Named turns come first, each shown by rows before and after it. Which turns, in which order, take the first row of each pair that follows to the second? Write the first one first, as in the answered first pair.
turn z_142:
[-0.109, 0.941, -0.916, 0.482, -1.271, -1.407, 2.976, -1.174]  ->  [1.639, -0.551, -1.649, 0.314, -0.271, 2.807, -0.026, 0.735]
[-0.164, 2.163, -1.914, 2.496, -0.530, 3.301, 0.884, -1.227]  ->  [-1.758, 1.816, -0.842, 2.697, -0.523, 2.337, 0.386, -2.797]
[-0.854, 0.541, 1.252, -0.513, -1.325, 2.563, -0.700, -1.351]  ->  [-0.806, 1.694, 1.012, -0.633, -1.871, 0.146, 1.204, -1.546]
turn z_887:
[2.507, -0.636, 0.684, -0.623, -2.412, 1.931, 0.268, 4.393]  ->  [2.231, 0.011, 1.106, -1.172, -2.817, 2.123, 0.667, 4.103]
[-0.689, -0.879, 1.904, 0.223, -0.856, -0.326, -0.390, -0.584]  ->  [-0.165, 0.811, 0.294, -1.740, -0.040, 1.159, -0.197, -1.506]
[0.035, -1.419, 0.097, 0.001, 1.357, 0.228, -2.124, -0.136]  ->  [-1.263, -0.630, 2.028, -0.581, -0.667, -0.294, -0.467, -0.560]
turn z_788:
[-0.986, 0.558, 1.124, 0.180, -2.433, 2.208, -0.566, 1.186]  ->  [0.676, 2.259, -1.955, -0.167, -0.670, 1.762, 0.162, 0.856]
[-0.473, 1.926, -2.425, 0.825, 1.964, 0.064, -0.195, -2.888]  ->  [0.767, -2.461, 0.299, -2.737, 1.521, -0.180, -2.315, 0.334]
[0.312, 0.615, -0.036, -3.551, 0.122, 2.604, -1.716, 0.003]  ->  [-1.538, 1.696, 1.089, -1.597, -1.070, 3.103, -1.055, -1.454]
turn z_943:
[-1.262, -2.483, -1.572, -0.413, 3.541, 4.688, -5.248, -0.523]  ->  [1.523, -0.816, -0.934, 4.558, -2.727, 3.916, -0.386, 4.540]
[0.229, -0.404, 0.287, -4.642, 0.029, -0.781, -0.750, 0.304]  ->  [1.100, 1.042, 0.829, -1.471, -3.188, -1.149, 1.791, 1.904]
[-1.577, -1.578, 2.890, 0.317, 0.990, -1.210, 0.253, -0.568]  ->  [0.301, -2.881, 2.453, -0.712, 1.398, -0.456, -0.206, 1.345]
[1.091, -0.765, -0.106, 1.657, 0.861, 1.311, 0.948, 0.020]  ->  [0.064, -0.554, 0.147, 1.538, 1.163, 0.899, 0.853, -1.331]
turn z_779:
[-1.195, 2.390, -0.791, -3.871, 2.278, 0.930, 0.184, -2.124]  ->  [0.683, 1.740, -0.595, -1.342, 0.476, 5.109, -0.823, 1.325]
[-1.377, 0.530, -0.655, 1.800, 2.166, -2.825, 0.060, -2.179]  ->  [0.648, -0.281, -0.269, 3.947, 0.327, 1.248, -0.805, 1.446]
[0.588, -1.308, -0.378, -1.522, -0.649, 5.255, -1.549, 0.818]  ->  [-0.715, 0.380, 1.412, -4.264, -3.043, 0.219, 2.366, -0.388]
Now pairs of rows:
(2 to 3 turns a pair)
[0.771, -0.683, 0.477, 2.410, 1.087, 0.221, -1.684, 1.379]  ->  [0.863, 0.856, 1.873, -0.931, -1.793, 0.382, 0.822, 1.913]
z_779 z_142 z_887
[-1.653, 0.252, 0.558, 2.106, -0.042, 1.210, -1.055, -0.940]  ->  [-1.031, -0.163, -0.939, 0.246, 2.068, -0.515, -1.241, -1.395]
z_788 z_142
[-0.731, -0.827, 2.661, -0.638, -1.354, -1.470, 0.178, 0.888]  ->  [1.191, -1.702, 0.813, 0.605, -0.215, -0.599, -0.753, 2.621]
z_779 z_943
[2.051, -0.794, -5.001, 0.568, 5.355, -0.859, -2.190, -0.810]  ->  [-3.377, -1.526, 1.770, 2.108, 0.804, -5.601, 0.316, -3.465]
z_142 z_887
[-0.133, -0.868, 0.721, 0.784, -0.877, 1.997, 0.659, 1.634]  ->  [-0.133, -0.020, 0.660, 0.332, -1.426, 0.290, 2.319, 1.368]
z_142 z_142
[0.248, 0.434, -1.291, -2.821, 1.539, -1.906, 1.004, -0.233]  ->  [0.041, 1.634, -1.563, 3.060, 0.206, -0.659, 1.641, 0.367]
z_779 z_887 z_788
[-2.935, 3.454, 1.068, -2.292, -0.698, -0.253, 1.737, -3.582]  ->  [0.015, 4.920, -1.498, -2.476, -1.171, 2.830, 2.175, -1.008]
z_142 z_943
[0.539, -1.940, -1.471, 1.086, -0.779, -0.380, -0.238, 1.738]  ->  [-1.351, -1.313, -0.190, 1.024, -1.533, -2.209, 0.911, -0.087]
z_779 z_788
[-0.412, 0.060, -0.512, 4.655, -1.422, -3.106, 2.696, -0.429]  ->  [1.498, 0.419, -4.445, 3.430, 1.611, -0.765, 1.141, -0.322]
z_887 z_887
[-0.654, -0.767, 1.597, 1.861, -1.697, -2.355, 1.437, 0.832]  ->  [0.674, 0.980, -0.292, -3.123, -0.909, -1.163, 2.334, 0.714]
z_788 z_788 z_887
[0.739, -2.671, 3.359, 2.385, -0.977, -3.895, 1.056, 1.880]  ->  [0.894, -2.528, 2.212, 3.802, -0.137, -3.602, 0.593, 1.994]
z_779 z_779 z_142
[-0.936, 1.336, 1.694, 1.070, -1.078, -0.008, 1.364, 0.421]  ->  [0.297, -0.598, 0.449, 1.630, 1.098, -1.977, 0.031, 0.988]
z_788 z_779 z_887
[0.972, 2.054, 0.903, -2.190, -1.378, 0.040, 2.509, 1.105]  ->  [-2.032, 0.797, 3.103, -1.605, -0.582, -0.521, 0.433, -1.342]
z_142 z_142
[1.945, -0.432, -0.312, -3.057, 0.136, -3.818, 1.631, 1.165]  ->  [2.354, -2.318, 0.482, 1.847, -0.290, 1.499, -1.578, 3.500]
z_779 z_142 z_779
[2.230, 0.458, -1.826, 0.062, -0.992, -2.128, 0.734, 2.885]  ->  [0.590, -0.986, -2.408, -0.322, 2.504, -0.730, -3.053, 0.693]
z_779 z_142
[0.834, 0.063, -2.514, -0.063, 1.871, -2.414, 0.745, -0.735]  ->  [1.376, 0.542, -1.713, 3.177, 0.025, -0.379, 1.018, 0.860]
z_142 z_943
[-2.763, -0.325, 0.839, -0.627, 1.015, -2.257, 0.676, -2.250]  ->  [-1.697, -2.510, 2.634, -1.923, -0.222, -0.282, -0.771, 0.564]
z_887 z_142 z_788
[-0.517, 0.033, -1.398, 1.753, 1.740, 4.269, -2.045, -0.501]  ->  [-0.673, -2.134, -1.344, -0.715, 3.551, 1.251, -3.059, -1.108]
z_779 z_943 z_887
[1.398, -0.704, 1.358, 0.824, -2.202, -2.906, 1.890, 2.723]  ->  [2.187, -0.034, -0.447, 0.567, -1.418, -3.022, 2.507, 2.773]
z_788 z_788
